Rotation paths and how fast each direction turns (deg/step)
Each turn is a multiple of 5 degrees from 10 to 175, or 0.
Each row of a path follows its step; steps can be skipped.
Path 1:
step 0: [ -9 -37  33  -1  32  26   7 -30  45  11  31  34   7  -5  25 -24   3  32
  17  14 -12  -5   7   3  27  -1 -24  -9  -3 -11  19 -19 -10 -16 -16  13
   4 -27  58  19 -13  -7 -12 -32 -33  30 -13   5  -1]
step 1: [-11   9   3 -12 -33   8  16  -5  49 -16 -26  24  -2  36 -10 -11 -39  14
  -4 -30  21  30 -27  28  -8 -35   5  -6 -54   0  -3   6  20   7 -17 -11
   8 -17  30 -22  -4  45  -7   2 -24   0 -25  11 -24]
step 2: [  2   2 -13 -16  19  -2  11  24  18  -6  31  -2 -37  24   1  12 -42  -4
   7 -24  43 -45  38 -14 -10  -2 -13  -6 -26  14  57 -14  46  -1  31 -12
   3 -11  -8  35  -8  24   9  19  11   8   1  -8  -6]
step 3: [  1  -1  34 -36  27   9  34 -38 -18  37  16  12  27 -10  39  -6 -10 -10
  19  24  22  32  39  -1 -11   8  14   4  -8  -4  -3  -4  -3  -5  45 -53
   4  -3  -9  -3  -7  35  10   3   3 -26  -7 -21 -26]
step 4: [-18 -13   9  -1 -28  -8 -18 -19 -19  17  11 -25   5   4  -9  -4 -34  -7
 -74  20  10  18   2 -27   4   3  -3 -16 -13 -15 -12  -9  26 -34  26   4
   1  37   5  -5 -32  34  14 -43 -10 -21   5  45  -9]
step 5: [-10 -11  16  -4  -3  27   2  52  33 -45  34 -12  19 -37  -4 -17  -8   3
  11  -2 -17  -1  20 -10  15 -19 -17 -12  33  -4   3   6   4 -36  23   4
 -27  38  -6   2 -48  16 -10 -21 -25  24 -11 -23 -23]
step 6: [-10 -30  39   9  15  64   8 -11  20  31  10  29 -17   1 -17 -23   6   0
   1 -22   6  -9 -16   1   9 -35  10   3  -2   2 -17  26 -33  36  -5  -8
  14  -7 -14  21  -8  48 -13 -39 -31  29  23   9  -9]
step 7: [-16   8 -13  -5 -20  -5  -1  -6  63  -9  27  21  21  52  21 -10  23   2
   6  -2  10 -10 -15 -28 -39 -28  -4 -12 -25  23  23  22  36  -9 -27  16
   5  -1  12  25   8  31   4 -27  -2 -40  27   5 -11]
step 8: [  6 -20 -15 -27  34  -2  11  28  32 -22  36  13  -3  35  34  13 -37  22
  -5 -45  -5  20  60 -18  -5 -18  38  25  -8  19 -25 -29   3  16  22 -16
  13  -4  14   0   3   1  17  -8  19  -3  -6  -6   2]
step 9: [ -4 -24  17 -18  15  33  48 -46 -25   4   9 -17  12 -14  24  30 -46  14
 -12 -10  13  13  23   5  18 -42 -16 -41  11 -19  29   2   5  12  -1  -3
  15   8   6 -11   7  23  18  19  11 -41  26  26  -1]
step 10: [-18  21 -27  -5   7  15   7   1 -31   5  -4 -35  28   9  22  17 -36   2
  16  17  19  15 -26 -51 -14 -13  -2 -18 -11   7 -11 -28  -2 -50  30   8
 -15  27  37   9 -21  43 -26  -9 -33  21  11   5   2]
Directions:
[  4  -5   2 -10  13   5  15 -10   0   8   9   1  -4 -11  -1   2  11  -3
   2   1   0  -3  -8   9  -8  -6  -8  15   3 -10   1  -6   4   5   1  -3
  -3  -3   1 -11  -8  -3   2  -2   0   3   9   5   6] | 120
[ -5   5   4   4   4 -11   3  -7   9  -3  -6  -2  -6  19   2 -13  -4   2
   4  -9 -10  -1  -3   7  -3  -5  -6   7  -1  -1   9  -3 -10   0  -9  -1
   6  -3  -5   4  -8   5  10  -4   9   6   5 -11   2] | 60
[ 11   9   2   8  19   6   0  -4  -1   0   3   9   7 -14   2   5   0   4
  -3  -3   1  -7   5   4  12   5  -7  -3  -4   2   7   4 -15   9   2   1
   5   6  -7   7   2  11  -2   2   2  -5  -3  -6   7] | 115
[  7   1   6  -5  -4   2  -3   5   3  -9   0   2  15  -2   3  -2   0  -4
   9   9  -1  13  -5   7  -2  -9  -4  -4   3   1  12   3   4   1 -10   0
  -8  -4 -14 -15   0   3  -2   5   4 -15  -2  -7  -9] | 175
[-14  -3   4  -3  -3  -2   1   4  -2   2   0  17  -1  -2  -9  -8  -5  -1
  -3   8   5  -1   0  10  -2  13  -7   2 -20  -3  13  -5  -5  -3   5  -8
  -3   3  -2   1  -4 -10   3   5  -5   2  -9   3  -7] | 25
[  7   6 -14  -8   2  -5  -2  -7  -1   3   6   3  10   0   1  -9 -12  -6
   4  -8  -1  -7 -10  -3   0  -4  -3  -1   5  -8   7   9   8  -4   1  11
  -5   4  -8  15  -1 -11   0  -1   1   1  -5  12  -4] | 140
[ -2   1  -4  -4  -8   2  -3  -3   5   8 -12  -2   3  -6  -5  -3   7  -5
 -15  -9   5   3   1   1   1  -4  -4  -5 -10  -4   4   5   3 -10  -7   3
  16   6  -5  -6   2   7  -6  10   9   1  15  10   2] | 135
Path 2:
step 0: [ 43 -25 -21 -26  -3  30 -10 -36  49  -7 -16 -48  10   6 -34   7  -4  29
  11  22  19 -31 -46   5  15 -33 -17 -26 -20  -4 -13  13  22  44  27  -5
  33   8 -32  -1 -17   9  24 -21  25   7   4  -9 -25]
step 1: [  2  47 -23  20 -16 -25 -28 -32   3  24 -46 -44   9  27 -11  45 -12 -25
  -8  27 -51  -5   8  17  12  32  -1   0  34  -3   4 -36 -14   4   1   2
 -32  13  -9   8  59 -26  -8  -1  37  14  -5  -9   5]
step 2: [ -2  -7 -14 -24  18 -13 -16  24   3  49  -7  39  31 -48 -20 -16 -21  -3
 -18   5  -6 -14  12  22   3  10  -5  -7 -32  38   4 -32 -15  -1 -40  66
 -37 -12 -51  -3 -18  12  26  33 -31   7   9   0  14]
step 3: [-10 -14  12  23   5   2  27  23   0  18   6 -20  17  36  -4 -10 -16  -8
  11 -11  18 -39 -36  54  48 -10  27 -39 -14 -12  25  46  32  34   1 -18
  23  -1 -36 -27 -11  23   2  38  28 -24 -15   3 -30]
step 4: [  1 -14   5 -15 -16  20 -52 -14   3  20 -33 -32  21  16  -8   8  16 -22
   7  12   6  29 -18  -6  30 -34 -33   6  36  26  -5  12  -2   1  44  -3
 -52 -28   3   8  56  21 -15 -18  13 -15   9 -52 -35]
step 5: [ 30  48 -15 -17  -4 -12 -27 -25  52 -13 -31  -2  17  15 -15 -38  36 -28
  27  10 -40  -1  10  16   6  22  23  23 -42  53   0 -25 -25  25 -19  16
 -25  12 -16   3 -28  -9  15   9 -20 -10  18  32  -6]
step 6: [-50 -27 -15   9  30 -41  20   7 -24  10  -1  17 -20  -9 -60   3  -3 -25
   1  39   1 -21 -26   4  29   1  48 -30  28   7  43  34  -8  23  -7   5
 -16   7 -32  -8   2  -9 -12  30   2  11  28  24  37]
step 7: [ -1 -16   9 -23 -13  13  21  10   1  32  33 -13  -8 -21  32 -16 -20   4
  52  -9  -3   9  -9  24  42 -33 -13 -18 -17  23  41  -4   9  -8  47  41
 -10  -8 -33  15  17   2 -48 -32  19  14  14 -36 -49]
step 8: [ 50 -12 -23   3 -34  33 -53 -13   5 -31  -4 -38  33 -14  18 -18  55  -8
   4  14 -37   3 -35  12   1 -13  -1 -38   9  11 -38   4  -7  39 -14 -10
   4  35 -19  28   3 -18   2  33  19  -4  15  11 -24]
step 9: [-21  40 -12  14  47 -29 -47   9 -22 -24 -38 -24  -9   2 -17 -14  -6  -2
  35  28  13 -43  20 -22  22  24  11   4  39  19  26  -7 -50  13 -23  17
 -27   0 -25   1  27   5  14  -4   6  46 -33  11  10]
step 10: [ 19  20  13  -2  -8 -30  38  20  -1  12  26  42  19 -13  -4 -35 -55 -15
   3   8  10 -24   2  31 -27 -24   9 -36 -22  55  19  -4 -21  -3  16  -2
 -10  -7 -32 -11  20  -8 -26  41 -30  22  36 -46   0]
Directions:
[ -2 -11  -1  -2  -2  -5   7   1  -5  -4  -6   6   8  -8  -9  -4   6   2
 -16   9  -5   2 -15   3  -9 -13  -1  -4   4   0 -10   1  -5  -8  -6 -10
  -3  -3   1   8  10  -3   3   7  -2  -1   9  -8   2] | 170
[ -5  -5   6  14   8  -6   7  -3  -1   3   4   1   0   4  -6  -5  11  11
   4  -5  12  -6  -5  -7   2   0   3   0   0   7   4  -4  -4   8  -3  -2
  14   0 -17  -6   6   0   8 -10  -5  -4  -2  -8  11] | 110
[  2   5   8   9  -7   3   3  -1  -7   8  -9  -8  -4   6   2   0   8  -6
  -8   1 -10  -7   5   5  -9  -2   3  -4   4  -3  -1  12  11   9   0  -7
   4  16  -5  -6 -10  -9  -6   3 -12   4   4  -3  -1] | 145
[-11   3   7   8   0  -5   4  -4   4  -1   3 -14 -10  -1   0  -8  -4   1
 -12   4  -1   0   2  -2 -11  -5   7  -1  15  -3  14   1   5   8   3   3
  -9  -8   5   5   3   7   9  -2  14   2  -6   1  -3] | 130
[ -3  -3 -15   2 -14  -6   6   3   3  -4   8   5  -3  10   0   3   6 -13
   1   8  -5   1   1  -3  12   6   2  -3   7  -7  -5   3  -3   9   4  -5
  11   1   2   3  -1   2   8  14   6   1 -13  -6   7] | 140
[ -2   0  -2   8   5 -15  -2  15   1   3   6   5  -6   2  -6   0  -4   6
  -7  11   3  -9   5  -6   0   4   5   1  -5  -3  -3 -12  -2   0   6  -3
 -14   3  -6   6 -10  -7 -10   6  -9 -10  -5   4  -7] | 95
[  2 -11   0  -9  -2   0   5 -11   7  -1   3   4 -13   2 -17   4   2  -7
   7   5  -7   5  -6   1  -3   6  10   6   0   5   9   0  -2   2   7  -8
  -1  -1   9   1 -11  -2  -3 -17  -4  -5   9  -1   1] | 55
